Here are some points:
[-0.7 -0.8  0.4 -0.5  0.8 -0.6  0.4 -1. ]
[-0.6  0.6  0.6 -0.4  0.6 -0.4  0.4 -0.7]
[-1.1  0.7 -2.1  1.9 -1.2 -1.9 -0.7  0.5]
[ 0.3 -0.3 -0.6  1.  -0.7 -0.7  0.3  0.8]
[-0.3  0.3  0.4 -0.4  0.9  1.1 -0.6 -1.4]
[-2.1 -0.4 -0.6  0.2  0.4 -0.3 -0.3  1.3]
[-0.6 -0.8  0.8 -1.5  0.8  0.2  0.8 -0.4]
[-0.9 -0.6 -0.1 -0.2  0.4 -0.3  0.4 -0.1]
[ 1.5 -0.6 -1.2  1.3 -0.8 -1.5  0.4 -0.4]
[ 1.4  0.4  0.8 -0.9  0.8 -0.1 -0.6  0.5]
[ 0.  -0.3  1.2 -1.2  0.1  0.4 -0.1  0.6]
[ 0.8  0.   0.1  1.9 -1.2 -1.4  0.3  1.5]
[-0.5 -1.7  1.4 -0.4  1.   0.  -0.2  1.3]
[ 0.8 -1.3  0.1  0.9 -1.4  1.4  1.  -0.5]
[ 0.3 -1.8  0.7  0.4 -1.1  0.4  1.8  1. ]
[ 0.7 -0.3  1.8  1.6 -6.8  4.1  5.9  0.6]
[ 0.3 -1.5 -2.3  1.3 -1.6 -1.2  0.6  0.4]
[-0.4  2.  -2.1  0.7 -0.1 -1.4 -1.1 -0.5]
[ 0.8 -0.2 -0.9  0.7  0.  -1.1 -0.1  0.5]
[-1.5 -1.3  1.  -0.6  0.8  0.7  0.7  0.5]
[-0.7 -1.4  1.2 -1.3  0.6  1.   0.8 -0.9]
[-1.   0.3 -0.8  1.4  0.2 -1.4 -1.1  0.6]
[ 0.4 -0.1  0.8 -0.8  0.2  1.9 -2.8  0.5]
[-0.7  0.9 -1.2  1.2 -0.1 -0.9 -1.4  0.9]
[-1.6  0.6  0.   0.4  0.2 -0.3 -0.1  0.8]
[-0.7  0.   1.5 -1.3  0.9  0.4  0.7 -0.5]
[-0.2  0.2 -1.5  1.3 -0.3 -1.6 -0.8 -0.3]
[ 1.5  1.6  0.7 -0.8  0.1  0.6 -1.8 -0.9]
[-0.9  0.7  1.4  1.5 -0.9  1.1  0.5  0.8]
[-1.4  1.6  1.6  3.4 -0.3  3.  -0.5 -0.7]
[-0.4  0.3  1.2 -1.3  0.5  0.1  0.7 -0.6]
[ 0.9 -1.   0.3 -0.6  0.2  1.  -0.1 -0.7]
[-0.6  1.3  0.6 -1.   0.7  0.6  0.8  0.4]
[-0.6 -0.4 -1.7  0.3 -0.2 -0.7 -0.8 -0.5]
[ 0.2 -0.6  0.   0.7  0.1  0.1 -0.2  0.9]
[ 0.5 -0.4 -1.1  0.4  0.3 -1.4 -0.1 -0.2]
[ 0.   1.8  0.7 -0.7  0.7 -0.3 -0.1  0.2]
[ 0.5 -0.1  0.5  1.1 -0.1  0.1 -0.5 -1.3]
[-0.4 -0.3 -0.5  1.9 -2.7 -0.7  1.5  0. ]
[ 2.6 -0.8  0.3 -1.5 -1.4  1.8 -3.1  1.3]
[ 0.3  0.6 -1.   1.2 -0.1 -0.8 -1.4 -0.7]
[ 1.4 -0.9  0.5  1.1 -1.7  0.4  1.4 -0.1]
[ 0.9  0.3  0.1 -1.   0.2  0.8  0.1 -0.9]
[-1.1 -0.2  1.2  0.7  1.5 -0.3 -1.1 -0.4]
[ 1.   1.6 -0.1  0.7 -1.7 -0.3  1.1 -0.4]
[-0.5  0.   1.1  0.7 -0.8  0.9  0.1  0.8]
[ 0.4  0.6  0.2  1.1 -2.9  0.6  3.   0. ]
[ 0.8  0.5  0.6  0.   0.8 -0.1 -0.4 -0.1]
[ 0.6  1.4  0.2 -1.2  0.3 -0.1  0.5 -1.1]
[-0.4 -1.1  0.8 -0.7  0.5  0.6  0.6 -0.4]
[ 0.8  0.3  1.  -0.2 -0.5  0.8  1.  -0.7]
[-0.1 -0.5 -0.7 -1.1  0.6 -1.1  0.7 -0.5]
[ 0.2 -0.5 -1.2  1.2  0.1 -0.9 -0.4  1. ]
[ 0.5 -2.  -0.1  0.6 -2.   1.5  1.2  0.3]
[-1.  -0.6  1.3 -0.4  0.5 -0.1  0.5 -0.5]
[-0.5 -0.4 -0.3  1.1 -1.6 -0.2  1.   0.2]
[ 0.6  0.2 -0.5  0.9 -0.5 -0.3  0.7  0.3]
[-2.   0.9 -1.2 -0.6  1.  -1.   0.6 -0.1]
[ 0.4  1.5 -1.1  1.5 -0.8 -1.2  0.4 -2.3]
[-0.8 -0.3 -0.2 -0.6  0.7 -0.6  0.6 -0.5]
[-1.4 -0.1 -1.1  0.1  0.2 -0.4 -0.7 -1.4]
[ 0.5  0.2  0.3 -0.5  0.6  0.   0.3  0.9]
[ 0.   0.2  0.   0.9 -0.1 -0.2 -0.7  1.1]
[-1.  -2.   0.  -0.9  1.1 -1.3  0.7 -0.8]
[-1.4  0.  -0.2  0.6  0.8  0.4 -1.4 -0.5]
[-0.5  0.8  1.  -0.6  0.8  0.1  0.4  0.8]
[-0.8 -0.5  0.4 -0.6  0.8 -0.3  0.6 -0.5]
[-0.5  0.3 -0.4 -0.3  0.3  0.1 -0.2  0.4]
[ 0.   1.8  1.6 -1.   1.  -0.2  0.7  0.7]
[ 0.5  0.6  0.6 -0.4  0.7  0.4 -0.7 -0.3]
[-0.4 -0.6 -0.3  0.9 -1.7  1.1  0.5 -0.3]
[ 1.1  0.4 -0.6 -0.3  0.1  1.9  0.   0.8]
[-0.5 -0.7 -2.4  2.  -0.4 -2.5 -1.   0.1]
[-1.  -1.1  0.7 -1.4  0.2 -0.4 -0.1  0.8]
[-1.5 -0.7 -0.4  0.   0.5 -0.2 -0.2 -0.8]
[ 1.1 -0.6 -0.8  0.8 -1.1 -0.3  0.2  2. ]
[ 0.4  0.4  0.6 -0.7  0.5  1.2 -0.6  0.9]
[ 1.6 -1.7  0.7 -0.8  1.1 -0.8  0.4  0.8]
[-1.4 -0.5 -0.8 -0.4  0.5 -0.4  0.3 -0.3]
[-1.5 -0.3  1.5 -0.3  0.7  0.2  0.1  0. ]
[-0.4  0.5  0.8 -0.6  0.5  1.2 -2.3  1.7]
[ 1.1  0.   1.2 -0.3  0.7  1.  -0.2  0.1]
[-1.  -0.1  0.9 -0.7  0.7 -0.4  0.6  1.3]
[-1.2  1.  -1.5  0.5  0.  -0.4 -0.8 -1.2]
[-0.5  2.   0.1 -0.5  0.9 -0.7  0.5 -0.2]
[ 0.  -0.5 -1.3 -1.3  0.3  0.3  0.6  0. ]
[ 4.1  1.5  0.   3.1 -1.3  5.3  2.7 -0.5]
[-1.5 -2.3  0.2  0.3  0.4 -0.4 -0.5 -1.9]
[ 1.6  0.6  0.5 -0.1  0.1  2.1 -1.8 -0.6]
[-0.4  0.3 -1.2  1.4 -1.1 -0.9  0.2  1.3]
[-1.   0.   0.1 -0.4  0.7 -0.4  0.3 -0.8]
[-0.4 -1.   0.8 -0.9  0.3  0.4  0.7  0.9]
[-0.2 -1.7  0.5 -1.1  0.3  0.4  0.6 -0.3]
[-0.1 -0.5 -1.4  1.4 -1.4 -1.   0.6 -0.1]
[ 0.2 -0.8  1.4  0.6 -2.2  1.3  2.8 -1.3]
[ 1.5  0.2  0.3  1.9  1.8  2.2 -2.6  0.1]
[-0.1 -0.5  1.  -1.4  0.   0.3 -0.6 -1.1]
[ 1.  -0.1 -0.5 -2.3 -1.   0.3 -1.   0.6]
[ 0.6 -0.7  0.9 -1.5  0.   0.9 -0.6  0. ]
[ 0.8  1.3 -2.2  0.9 -1.5 -1.4  0.9 -1.5]
[ 0.7  0.7  0.7  0.5 -0.4  0.3  0.1  1.4]
[-0.8  2.1 -0.7 -0.2  0.3  0.   0.1 -1.6]
[-0.9 -1.2  0.1 -0.5  0.5 -0.4  0.7  0.9]
[ 0.6  0.3  1.4 -0.7  1.4  0.5 -0.1  1.4]
[-0.7  1.1 -1.8  2.  -0.6 -1.4 -1.2 -0.1]
[-0.6  1.   0.2  0.1  0.5 -0.4  0.3  0.6]
[ 0.  -1.2  0.3  0.8  0.4 -0.3 -0.6  1. ]
[ 0.8  0.3 -2.1  1.  -0.6 -0.7 -0.3 -0.5]
[ 1.4  2.   0.1 -1.5 -0.6  0.5 -0.2  0.8]
[ 0.1  1.5  0.9  0.6  0.4 -0.4 -0.4 -0.4]
[ 2.2 -1.3  0.4 -0.1  0.3  0.  -1.2 -0.1]
[-1.2 -3.   0.  -0.3  0.4  0.3  0.1  0.5]
[ 1.4 -0.1  0.3 -1.  -0.2  1.1 -1.1 -1.1]
[ 0.6  0.6 -0.3 -0.9 -0.5 -0.4  0.2  0. ]
[ 1.2 -1.  -1.   0.7 -0.3 -1.1  0.3  0.6]
[-1.5  0.1 -2.6  2.6 -4.4 -0.8  1.5 -1.2]
[-0.9 -0.2 -0.6  0.4  0.5 -1.2 -0.5 -0.2]
[-0.7  0.7 -0.3 -0.4  0.6 -0.9  0.3 -0.7]
[ 2.3 -0.8 -0.4  0.  -0.6  1.  -0.9  1.1]
[-0.4 -1.1 -1.5  1.5 -1.  -0.7 -0.4  0.2]
[-1.1 -0.2 -0.6 -0.2  0.7 -0.5  0.  -0.8]
[-0.6 -0.8  0.5 -0.5  0.3 -0.2 -0.4  0. ]
[ 1.  -0.2 -0.2  0.9 -1.9  0.6  1.5  1.1]
[-1.3  0.4 -0.3 -0.3  0.9 -0.9  0.4  0.4]
[-0.8 -0.7  0.3  0.2  0.5  0.5 -0.8  0.1]
[ 0.3  1.4 -2.9  0.9 -1.  -1.2 -0.4  0.1]
[-1.8  0.1 -0.9  0.2  0.5 -0.8 -0.6  2.1]
[ 0.3 -0.8 -1.2 -0.7  0.2 -0.8 -1.8  1.2]
[ 0.1  0.8 -0.9  1.3  0.2 -0.8 -1.2 -0.9]
[ 0.5 -1.9 -0.6  0.2  0.5  0.4 -1.1 -1.1]
[ 0.1  0.5 -1.7  1.  -0.4 -2.1 -0.4 -0.6]
[ 1.6  0.5  1.4 -0.5  1.2 -0.8 -0.4  0.1]
[ 0.7 -0.6  0.  -1.7  0.   0.3 -0.7 -0.7]
[ 0.7 -1.9  0.  -0.2 -0.1  0.8 -0.2  0.6]
[-0.8 -0.7  0.8 -1.7 -0.1  0.9  0.3  0.5]
[ 1.   0.5  1.5 -0.2  0.3  1.3 -0.3 -1.7]
[ 0.7 -0.1  1.6  0.6  0.5  1.4  0.1  1.7]
[-0.9 -1.   1.9  1.1 -0.5  2.2  0.2 -0.5]
[ 0.4 -0.8 -0.2  0.7 -2.2  0.7  2.5  0.4]
[ 0.2 -0.2 -1.4  1.2 -1.8 -0.9  1.  -0.6]
[ 0.5  1.4  0.2  0.6 -1.7  0.5  1.8 -1.2]
[ 0.4  0.2  1.4  0.9 -1.   1.7  1.3 -0.2]
[-0.6 -2.2  0.4 -0.9  0.9 -0.5  0.7  1.6]
[-0.3  0.7  1.5  1.3  0.5 -0.4 -0.4 -0.8]
[ 0.6 -0.9  0.5 -1.3  0.2  0.6  0.6 -0.7]
[-1.  -0.1 -0.1  0.8  0.4  0.  -1.3 -1.4]
[-1.6  2.7  0.  -0.8  1.3 -1.4  0.8  0.7]
[ 0.   0.9  0.1  1.1 -0.3  0.1 -0.9 -1. ]
[ 0.  -1.4 -0.5  0.7 -0.6  0.6 -0.2  2.1]
[ 0.4  0.8  0.5 -1.2  0.3  0.1  0.6 -0.4]
[ 0.6 -0.7  1.  -0.8  0.2  1.1 -2.   0.6]
40 more points follow, each with its number after it:
[-1.3 -0.8  0.   0.   0.7 -0.7 -0.1 -0.6] 0
[ 2.2 -1.4  0.3 -0.2  0.3  0.6 -0.7  2.3] 1
[ 0.  -0.1  1.1 -1.   1.2 -1.6  0.7  1.4] 2
[-0.6  0.8  0.1 -0.7  0.5 -0.8  0.7 -0.7] 3
[-0.5 -0.1 -1.1 -1.   0.8 -0.4  0.8 -0.1] 4
[-0.8  0.6  0.2 -0.3  0.6  0.   0.1  0.1] 5
[-0.2 -0.3  0.3 -0.8  0.2 -0.1  0.6 -0.1] 6
[-0.8  0.8 -0.7 -0.8  0.8 -0.7  0.7 -0.1] 7
[ 0.9  0.1  0.5  0.9  0.2 -0.5  0.   1.2] 8
[-1.8 -0.9 -0.2 -0.7  1.4 -1.2  0.7 -0.3] 9
[ 1.9  0.   0.9 -0.7 -0.2  1.5 -0.5 -0.2] 10
[ 0.7  2.5  0.5 -0.4  0.4  1.6 -2.5  1. ] 11
[-1.1  1.1  0.8  1.3 -2.   1.3  1.   2.3] 12
[ 0.6 -1.8 -0.7  0.8 -1.1  0.   0.2 -1.7] 13
[-1.7 -0.8  0.  -0.1  0.9 -0.4 -0.2 -0.4] 14
[-0.2 -2.1  1.1 -1.2  0.4  0.7  0.8 -0.1] 15
[ 1.5  0.2 -1.1  1.  -0.9 -0.9 -0.1 -0.8] 16
[-1.1  1.7  2.1 -1.3  0.8  0.9  0.7 -0.6] 17
[-0.3  0.  -2.1  1.1 -0.7 -0.5 -0.7  0.4] 18
[-0.1 -0.4 -0.3  0.7 -0.2  0.  -0.8  0.8] 19
[ 0.3  1.2 -0.7  0.9 -1.7  0.1  0.6 -0.4] 20
[ 0.2 -1.4  0.5 -0.6 -0.1  0.6  0.7  1.9] 21
[-1.2  0.9 -1.2 -0.2  0.5 -1.1  0.4 -1.8] 22
[-0.4  0.8 -1.1  0.9  0.  -0.7 -0.7  2.1] 23
[ 1.3  2.1  1.2  0.9 -3.8  2.2  3.5 -1.1] 24
[-0.5 -0.6  1.  -1.1  0.6  0.   0.7  0.3] 25
[ 0.  -0.3  1.2  0.5  0.2  1.2  0.1  0.1] 26
[-0.4  0.9 -1.5  1.1 -1.6 -0.6  0.9 -0.4] 27
[ 0.3 -0.1 -0.2 -1.1  0.6 -0.2  0.6  0.5] 28
[-1.6  0.1 -0.3 -1.1  1.  -1.   0.7  0.7] 29
[-1.4  0.2  0.7 -1.   1.  -0.2  0.7 -1.7] 30
[-0.5  1.5  1.2  1.6  0.5  0.  -0.5 -0.9] 31
[-0.8  0.6  0.6  1.   0.1  1.3 -0.4  0.2] 32
[-1.   0.5  0.1 -1.3  0.5  0.1  0.6 -0.6] 33
[ 1.3  1.5  1.1 -0.9  1.2  0.3 -0.4  0.2] 34
[-0.8 -0.8  0.7 -0.7  1.1 -0.8  0.8  0. ] 35
[ 0.2 -0.5  0.2  0.9 -2.2  1.4  1.2 -0.2] 36
[ 0.2  0.1  0.8 -1.5 -0.4  0.3 -0.2  0.1] 37
[-0.6 -0.1 -1.6  0.8 -0.3 -1.  -1.2  0.5] 38
[-0.1 -0.2 -0.5  1.1  0.2 -1.4  0.   0.1] 39
Which three of these numbered points are nearest to each point below, ignoring the 2 directions in which the first points spread most? Their numbers follow each, nearest first.
[-0.5 -1.3  0.5 -0.2  1.1 -0.8 -0.3  2.1] > 21 8 19
[ 1.4 -0.5  0.7 -0.6  0.1  1.3 -2.  -0.1] > 10 16 38
[-1.1  1.3 -0.6 -0.3  1.2 -2.2  0.6 -1. ] > 3 7 22
[ 1.7  0.   2.   0.3 -3.4  3.6  3.7  0. ] > 27 5 6
[-0.7 -0.8  0.6 -0.1  0.5 -0.2  0.4 -0.4] > 0 14 35
[-0.7  1.2  0.1 -1.1  0.9 -1.1  0.6 -0.7] > 3 7 33
[-0.9 -1.7 -0.4 -0.5  0.7 -0.7  0.6  0.3] > 15 9 35
[-0.7 -1.6  0.2 -1.1  0.3  0.1  0.   0.1] > 15 0 36
[ 0.4  0.5  2.1 -1.3  0.8  0.   0.7  1.2] > 2 25 8
[-0.9  2.5  1.9 -1.3  1.1  0.2  0.6  1.4] > 17 24 5
[ 1.3  0.2 -0.7 -0.2 -0.3  0.1 -0.7  0.2] > 10 16 18
[ 1.1  1.9  0.4  0.8 -0.2 -0.6  0.8  0. ] > 34 20 8
[-1.3  0.   1.3 -1.5  1.1  0.   0.7 -1.3] > 30 22 33
[-0.2 -0.8  1.3 -0.8  0.5  0.7  0.8  1.1] > 25 35 6
[ 1.5 -0.4  0.3  1.1 -0.3 -0.3  0.1  0.8] > 8 39 19
[ 0.5 -0.5  0.1 -0.2  0.9 -0.9 -0.2  0.1] > 39 6 28
[ 0.1 -0.8  0.2  0.6  0.2 -0.8  0.   0.7] > 39 8 19
[ 0.1  0.1 -0.3  1.2 -0.1 -1.5  0.3  0.2] > 39 8 26
[-1.3  0.2 -0.3 -0.8  0.5 -0.6  0.3  1.2] > 29 25 5
[-1.9 -0.3  0.4  0.   0.7  0.  -0.1  0.4] > 14 0 5
[-0.6  3.5  0.  -0.4  0.7 -0.1  0.2 -0.6] > 24 17 34
[-0.9 -0.3  0.4 -1.   0.8  0.2  0.8  1.3] > 29 25 28
[-0.3  0.7  0.3 -1.2  0.6  0.2  0.7  0.2] > 7 27 5
[ 0.6  0.6 -0.4 -0.8  0.2  0.   0.6  0.8] > 28 7 27
[-1.4 -1.7  0.7 -0.9  0.9  0.2  0.6 -0.2] > 9 15 14
[-1.   0.7  0.3 -0.6  0.8 -0.6  0.6  1.2] > 29 5 7
[ 0.8 -2.  -2.   1.3 -0.9 -1.5 -0.4  2.1] > 1 21 19
[ 0.8 -0.1  0.8  0.4  0.6  1.  -0.1  1.5] > 8 23 19
[-0.5  0.5 -0.7 -1.2  0.3  0.   0.7 -0.8] > 33 7 4
[-1.4 -1.4 -0.3 -0.1  0.5 -0.2 -0.4  0.5] > 14 0 15
[-1.2  1.1  0.1 -0.6  0.8 -0.1  0.3  0.5] > 5 7 27
[-0.6 -1.3 -2.4  2.5 -2.4 -2.   0.1 -2.3] > 13 0 15
[-1.   1.4  0.4  0.8  0.1 -0.2 -0.5 -2. ] > 31 17 22
[ 1.  -1.6 -1.4 -1.1 -0.2  0.   0.6 -0.4] > 4 28 15
[-0.8 -0.4 -0.8  0.5  0.  -0.9 -1.1 -0.5] > 36 26 38
[ 0.7  0.7 -0.6  0.7 -1.4  0.2  1.3  0. ] > 27 20 28
[ 0.7 -0.3  1.7 -0.5  0.8  1.7 -0.6  1.4] > 19 38 23
[-1.2  0.3  0.7 -0.4  0.7 -0.2  0.5 -2.4] > 30 22 3
[-0.5 -0.4  0.7  0.6 -0.1  1.6  0.7 -0.6] > 14 26 0
[ 1.8 -0.2  0.7 -0.2  0.2 -0.4  0.7 -0.7] > 16 39 10
[-0.5  1.2 -0.7  0.8  0.1 -0.9 -1.2  0. ] > 20 26 32
[ 1.2 -2.2  0.5  0.1  0.7  1.  -1.2 -0.7] > 13 16 19
[-0.3  0.3  0.5 -1.2 -0.2  0.5  0.3 -1.1] > 33 27 22
[ 0.2  1.4  0.1  1.5 -0.8 -0.1 -0.8 -1.1] > 31 20 32
[ 0.   0.3  0.7 -1.2  0.4  0.6  0.6 -1.7] > 22 30 3
[ 0.7 -0.5  2.3  0.6 -0.9  2.8  1.2  0.4] > 26 32 19
[-1.4  0.  -0.1 -0.9  0.8  0.   0.8 -1.1] > 33 30 22
[ 0.1 -2.7 -2.2  1.1 -1.4 -1.   0.6 -0.1] > 15 13 21
[-0.3 -1.   0.6  0.6  0.8  0.2 -0.9 -0.6] > 26 36 0
[-0.6  0.3 -2.3  1.2 -0.9 -0.2 -1.  -0.4] > 18 38 36
Now 40 new points, numbered from 0 again:
[ 0.7  1.1  2.2 -0.5  1.7 -1.   0.  -2.1] 0
[-0.7 -0.4  1.5 -1.3  0.5  1.2  0.7 -2.6] 1
[-0.1  0.5  0.1 -1.2 -0.1  0.3  0.4  0.4] 2
[-1.2 -0.1  0.5 -1.1  1.2 -0.6  0.7  0.7] 3
[-0.7 -1.1 -1.6  1.6 -0.7 -1.5 -0.1  0.1] 4
[-0.4 -0.5  0.2  1.3 -0.6  0.2  0.2  0.8] 5
[-1.3 -0.8 -0.8 -0.5  0.8 -0.7  0.3  0.4] 6
[ 2.6  0.2  0.5  0.2  0.8  1.5 -0.6 -0.8] 7
[-0.3 -0.6  0.2 -0.4  0.8 -0.6  0.3  1. ] 8
[-0.4  0.7 -2.   0.8 -0.1 -0.8 -1.2 -2.2] 9
[-0.4 -1.9 -0.1 -1.2  0.1 -0.1  0.3 -0.6] 10
[ 0.8  0.7  1.4 -0.4  0.9  0.5 -0.4  1.4] 11
[ 1.5 -0.9 -0.4  1.   0.1  1.  -0.8 -0.6] 12
[ 1.1  0.2 -1.1 -1.8 -1.   0.1 -0.6 -1.2] 13
[-0.4 -0.6 -0.5 -1.2 -0.1 -0.3 -0.4 -0.3] 14
[ 1.  -1.1  0.8  0.8 -3.7  1.6  3.6 -0.7] 15
[-0.5 -0.1 -1.   1.3 -0.5 -0.7 -0.7  0.1] 16
[ 0.7  0.4  2.  -0.8  0.2  1.3 -1.5  1. ] 17
[ 0.2 -0.8  0.5 -0.3  0.5 -0.1  0.1  0.6] 18
[ 1.  -0.2  1.8  0.3  1.8  1.4 -0.8  2.2] 19
[ 0.7  2.2  0.3  1.4 -0.2 -0.2 -0.3  0.8] 20
[-0.7  0.8 -0.6  0.9  0.6 -0.9 -0.5 -0.9] 21
[-0.6 -2.7 -1.6  0.6 -0.1 -0.3 -0.9 -0.6] 22
[-0.1 -1.1 -0.7  0.8 -1.6 -0.1  1.3 -2. ] 23
[-0.5  0.6  0.8 -0.9  0.6  0.6  0.6  0.5] 24
[-1.   0.3 -0.6 -0.3  0.6 -0.9  0.4  0.8] 25
[ 0.1 -0.2  1.6 -0.6  0.7  0.4 -0.2 -1.4] 26
[-0.1  0.4  0.2 -1.1 -0.2 -0.2 -0.7  0.3] 27
[ 0.4  0.8 -0.3  1.1  0.5 -1.3 -0.7  0.5] 28
[-0.3 -1.2 -1.9  1.4 -1.8 -1.1  0.6  2. ] 29
[-0.8 -0.3 -0.8  0.9 -0.6 -0.8 -1.  -2.2] 30
[ 0.8  0.8 -0.9  1.3 -0.9 -1.2 -1.  -0.2] 31
[-0.2 -1.6  0.4 -1.2  0.7 -0.9  0.7  1. ] 32
[ 1.6  0.6  0.6  0.9  1.6  1.9 -2.4  2.1] 33
[-0.6 -0.2  1.5  0.3  1.   0.9 -0.8 -0.9] 34
[ 0.2 -0.7  2.8  0.2  1.9  1.9 -0.4  2. ] 35
[-1.7 -0.6 -2.   0.6  0.  -0.4 -0.8  0.6] 36
[ 1.5  0.8  0.8 -1.1  0.8  0.5 -0.3  0.1] 37
[-1.6 -0.1  0.1 -0.3  0.7 -0.1 -0.2  0.4] 38
[-0.1 -0.4  1.1 -1.1  0.4  0.   0.4  0.9] 39
The same question for these:
[ 1.   2.1 -0.6 -0.2  0.4  0.9 -0.2  0.6] > 37 20 11
[ 0.4  1.9 -0.8  0.3  0.1 -0.9 -0.4 -1.4] > 37 21 9
[-0.3  0.5 -2.4  1.4 -0.5 -1.2 -1.2 -1.4] > 9 30 21
[ 2.3 -0.2  1.1  0.7  1.2  2.3 -0.4  2.4] > 19 33 35
[ 1.5 -1.4  1.2 -0.6  0.6  1.   0.3  0.7] > 18 4 8
[-0.4 -0.2  1.7  1.5  1.   0.  -1.1 -0.3] > 34 5 21
[ 1.4  0.5  0.6  1.  -1.7 -0.3  1.9  2.9] > 11 8 39
[ 0.  -0.7  0.2 -0.4  1.2 -0.8  0.   1.7] > 8 18 39
[ 3.6  1.3 -0.7  1.2  2.   1.5 -0.2 -2.4] > 7 12 9
[ 1.1  0.5  2.2 -0.5  0.8  0.6 -0.2  0.2] > 28 31 11
[ 0.8 -0.6 -0.5 -0.9 -0.2 -0.3  0.3  1.8] > 29 8 39
[-1.  -2.9  0.1  0.4  0.7  0.3 -0.9 -1.1] > 22 4 10
[-0.7  0.6 -0.5 -0.5  0.6 -0.4  0.6  2.2] > 25 8 24
[-1.1  0.4  0.8 -0.6  1.  -1.   0.6  0. ] > 3 24 25
[-1.8 -1.1 -1.  -0.2  0.4  0.4 -0.7  1. ] > 36 38 6
[-1.  -0.9  0.6  0.2  0.8 -0.2 -0.5  0.6] > 5 4 16
[ 0.5  0.  -1.1  0.6 -1.2  0.   0.7 -0.6] > 14 27 2
[-1.   0.1 -2.6  1.8 -0.6 -1.6 -1.2 -0.5] > 16 4 5
[ 0.7  0.2  0.   1.1 -1.6 -0.3  1.3 -2.3] > 26 30 23
[ 0.8  0.8  1.4 -0.5 -0.7  2.4 -0.9  1.7] > 17 11 27
[ 0.4  0.7 -0.2 -1.4 -0.1  0.1 -0.9  0.1] > 27 2 37
[ 0.3  1.2 -1.   1.   0.1 -1.  -0.5  2.2] > 11 19 28
[ 0.   1.6  1.7 -1.2  1.2 -0.2  0.8 -2.5] > 0 1 26
[ 0.1  0.3  0.3  0.4  0.9  0.5 -1.2 -2. ] > 9 30 26
[ 0.5  0.8 -0.1 -1.6 -1.  -0.4 -0.7 -0.1] > 27 2 13
[-0.5 -0.2 -1.7  1.3 -0.3 -0.8 -1.   0.1] > 16 5 4
[ 0.3  0.7 -0.8 -1.1  0.3 -0.1  0.7  0.4] > 2 24 25
[-0.6  0.3 -2.4  1.2 -0.5 -1.3 -1.3  1.7] > 29 16 17
[ 1.9  0.4 -0.4 -1.2 -1.2  1.4 -1.6  1.4] > 17 31 27
[ 1.2 -1.1 -0.5  0.4  0.7  0.2 -1.3 -0.2] > 12 16 7
[ 0.2 -3.8 -0.3  1.7 -1.3 -0.8  0.5  0. ] > 22 4 10
[ 0.7  0.1 -0.9 -1.6 -0.8  0.1 -0.4 -0.7] > 13 14 27
[ 0.1  0.7 -0.2  0.8 -1.   0.1  0.7 -0.7] > 21 26 24
[ 0.6  0.1 -1.5  1.  -1.1 -1.1  0.5  0.3] > 18 39 8
[ 2.9 -2.3 -1.1 -0.1  0.3  1.1 -0.4 -0.7] > 12 7 22
[ 3.8  0.7  0.4  1.1  2.   1.8 -0.1 -1.7] > 7 12 37
[-0.3 -0.2  0.6 -1.4  0.7 -0.3  0.7  0.7] > 39 25 3
[-0.6 -1.   0.5 -0.3  1.  -0.8  0.1  1.7] > 8 39 18
[-1.7  0.2  0.2  0.2  0.5 -0.5  0.1  0.3] > 38 24 25
[ 1.1 -1.2  0.6  1.  -2.9  0.3  3.1 -0.5] > 15 32 10
[ 3.6  1.1 -0.8  1.6  1.   1.8 -1.3 -0.4] > 7 33 12
[-0.9 -1.9 -0.4  1.2 -0.2 -0.4 -0.3  0. ] > 4 5 22
[ 0.1 -0.9  1.4 -0.3  0.3  0.6  0.8  1. ] > 8 18 39
[-0.4  0.1 -1.5  0.7  0.1 -1.2 -1.2 -1.6] > 9 30 26
[ 0.   0.4 -1.3  1.1 -0.3 -0.6 -1.2  2.4] > 19 11 17
[ 0.7 -1.9 -0.4 -1.1  0.2  0.3  0.6  1.2] > 32 29 18
[-1.2  0.7 -1.1  0.2  0.4 -0.7 -0.3 -1.4] > 21 26 9
[-0.8 -0.7 -0.8 -0.1  0.1  0.2 -0.5  0.3] > 36 16 4
[-0.9 -0.3 -0.4  0.2  0.2 -0.4 -0.5 -1.8] > 30 26 23
[ 0.3  0.8 -0.1  1.  -0.2 -0.3 -1.2 -0.5] > 31 17 21
